In the rows, 128 means zero.
The rows of D fall into 4 groups, and each row is roughly a mix of its group's hidden directions.
D:
[[149 135  85 140 158 121  87 102 129 150]
 [113 111 110 143  93 147 124 180 147 150]
 [110 115 106 106 125 105  74 104 101 131]
 [107 107 127  93 162 122 120  78 117 137]
 [118 173 164 152 135  99 124 145 144 101]
 [102 153 172 113 133 137 100  86 119 125]
 [130 125 147  93 158  81  97 116 114 135]
 [104 132 116 106 123 127 144 126  60 118]
 [112 100 149 130  72 165 122 121 116 135]
 [139 110 116 111 180  94 104 135 100 138]
 [115 131 147 142 136 127 115 139 199 122]
 [108 156 108 136 111 125 112 100  75 111]
 [134 137 115 131 142  70  93 126  96 118]
 [ 88 154 138 112 117 112 132  98 157  90]
 [ 99 139 135 161  78 130 124 107 101 108]
 [110 150 193 110 150 126 129 112 125 130]
 [105 141 181 125 108 124 139 149  98  99]
 [108  67 119 117 109 132 130 114 120 164]
 [ 97 128 149 106 114 173 141 114  95 153]
 [107  75 102 106 106 105 109 134 111 127]
 [ 96 121 135 106 107  87  94 121 163 128]
 [139 105 134  71 143 107 162 110 125 134]
 [143 110 139  76 139 109 147 147  91 143]
 [123 140  92 172 101 153 159 139 138 110]
 [155 110 104 103 127 105 109  96 157 162]
 [117 163 163 155 155 139 132 124 108  88]
 [157 175 148 114 170 134 117 115 121 108]
 [116 126 128 111 117 174 153 133  80 152]
 [165 104 146 125 131 149 156 172 142 153]
 [137 182 164 147 121 159 132 131 117 109]
 [138 124 127 129  90 104  77 118  92 130]
 [169 136 120 148  78 133 145 103 126 105]
 [146 116 110 121  94 135 161 131  73 121]
 [ 92 117 131  70 108 119 105 126 127 148]
 [ 82 143 149 104  97 138 108 109 103 149]
 [ 63 109 127 141 127 108 136 130 124  97]
 [115 110  76 150 124 159 143  98 133 147]
 [128 122 119 127  87 132 124 141 191 143]
 [121 183 150 143 128 139  97 112 161 124]
 [ 95 106 103 123 135 150 138  71 119 126]
 [182 165 124 148 154 136 117 125 144 148]
 [178 133 106 131  95 127 113  98 145 153]
 [108 125 142 130  95 143 183 142 158 119]
 [161 131 149 167 133 173 141 140 154 121]
 [123  90 147  84 115 134 151 146  91 129]
 [154 139 116 173 101 124 111  96 152 104]
 [ 98 135 149  88 126 156 132 146 111  86]
 [ 97 125 112 146  70 124 145 112 137 104]
 [146 113 101 109 126  91  80 111 106 136]
 [143 158 137 161 116 139 135 107  89  88]
 [138 117 154 154 173 134 108 145  92 104]
 [ 80 104 153 128 106 145 114 103  99 113]
 [134 142  87 109 102 105 132 168 136 160]
 [127 104 169 105 106 148 119 141  83 114]
 [ 97  80 112 126  95 100 103 121 119 132]
 [141  97 102 128  86 101 114 169 130 125]
 [124 131 148 126 109 169 168 144 171 131]
 [124 147 144 109 119 119 196 147 125 136]
 [125 138  78 160 153 121 133 109 164 142]
 [166 165 163 152 131 152 152 146 134 128]
 [ 83  84 123 109 115 135 137  90 120 126]
 [134 134 121 105 165  69 106 118 121 126]
 [132 172  96 119 102 105 113 152 107 153]
 [135 136 134  92 137 116 109 102 142 185]
 [124  76  91 112 147 142 135 117 100 146]
 [114 159 147 125 118 167 137 109  89 161]
 [135 137 144 172 115 158 126 132 176 107]
 [124  94 145  86 166 126 108 110 112 151]
 [ 90  95 102 106 143 118 157  97 145 120]
 [160 145 150 153 146 136  72 128 120 118]
 [122 139 142 144 128 160 177 159 163 122]
 [143  95 110 101 108 173 123 107 147 152]
 [ 92  97 138 156  94 150 155 127 145 146]
 [111 125 119 136 129  95 120  80 152  87]
 [115 155 172 118 138 156 129  91 137 159]
 [173 142  82 148 118 141  98 128 116 137]
 [145 128 125 132 138 152 132  99  82 175]
 [173 164 142 130 107 138 118 129 171 142]
 [155 127 170 130 130 150 166 158 157 121]
 [ 95 133 126  84 121  84 152 132 105 133]
 [169 142 141 155 112 175 129 126 158 135]
 [159 161 138 130 155 129 117  92 122 171]
 [163 116 105 168 142 133 163 156 138 110]
 [151  99 129 152 136 166 149 142 173 122]
 [143 136 146 133 157 106  87  81 115 116]
 [ 94 115 115 102 151 113  98 138 159 164]
 [111 144  73 141 126 115 135  99 159 149]
 [ 95 110 151  98 114 109 172 152 124 113]
 [ 96 160 156 144 145  93 147 146 111 103]
 [127 102 165 142 154 135 117  74 141 130]
 [126 100 161 129 181 124 148 154 146 118]
 [106 155 172 138 133 123 111 106 161  95]
 [159  91 145 136 147 133 172 150 106 113]
 [143 114 168 107 137 125  85 137  93 151]
 [131 126 160 154 143 117 109  74 153 145]
 [121 158 156 151 162 161 166 143 136 124]
 [119 117 115  84 126 108 113 117  74 145]
 [135 153 113 171 113 147 161 162 147 112]
 [ 99 105 154 112 142 174 144  94 122 140]
 [162 120 100 115 161 131 171 134 131 161]
 [113  98 109 142 110 180 128 101 103 136]
 [160 157 110 130  91 127 104  86 135 143]
 [ 99 114 146 136 167  96 152 163 113 113]
 [175 134 129 159 103 129 146  97 119  96]
 [141 156 128 146 134 102 130 151 180  97]
 [168 155 152 153 142 127 106 142 169 118]
 [141 155 120 177 143 147 150 169 123 118]
 [125 111 145 170 129 158 171 134 158 118]
 [163  96 123 123  97 120 155 126 174 127]
 [156  98 119 115 115  99 150  88 157 109]
 [127 128 113 161 147 183 164 144 129 129]
 [136 114 112 111  96 113 125 115 189 141]
 [144  82  96  92 142 123 133 155 112 111]
 [120 129  86 103 100  98 113 167 113 122]
 [130 107 124 132 126 147 127  95  84 176]
 [136 102 121 176 117 121 137 103 142 173]
 [129 162 101 162  88  99 128 128 131 100]
 [ 93 134 174 148 121 154 132 110 131  92]
 [147 134  98  87 116 107  94 106 130 160]
 [167 105  91 121 139 149  97 110 137 156]
 [143 132 171 120 154 100 108 169 108 136]
 [166 163 148 131 119 145 110 121 168 156]
 [118 127 161 148 168 144 147 161 101 105]
 [115 148 123 123  77 154 150 152  93 122]
 [132 114  93 130  99 159 160 135 171 127]
 [155 101 125 113 169 125 124 138  96 169]
 [161 168 130 159 163 121  93 123 124 131]
 [129 128 146 180 131 147 143 154 113  87]]

Here is one row from each group, named. Which group is each of the other rows in?
[149 174 136  93 150 127 130 134 162 155] -> Q
[123 152 163 108 166  85 112 115 117 125] -> J
[122 146 166  88 114  96 126 144  92 123] -> W
[ 93 176 167 113 146 143 132 134 119 112] -> F

[132 130  98  99 123  96 118 172 141  94] -> Q
[129  74 120 134 119 126 166 165 134 117] -> F
[112 169 136 166 115  94 142 142 123  97] -> J
[145 132 108 109  77 138 124 135 161 164] -> F
[127 116 118 119 172  96 111  84 101 123] -> F
[143 160 178 153 111 155 142 145 128 112] -> W
[169 153 135 116 107 148  88 111 106 151] -> W
[148  87  92 109 125 107  91 131 108 143] -> J
[128  85 112  86 138 105  88 125 117 132] -> W
[120 104 148 174 132 128 141 120 165  91] -> Q
[131 169 146 137  84 143 149 115 132  92] -> F
[ 93 104  81 132 125 103  97 116 110 134] -> F
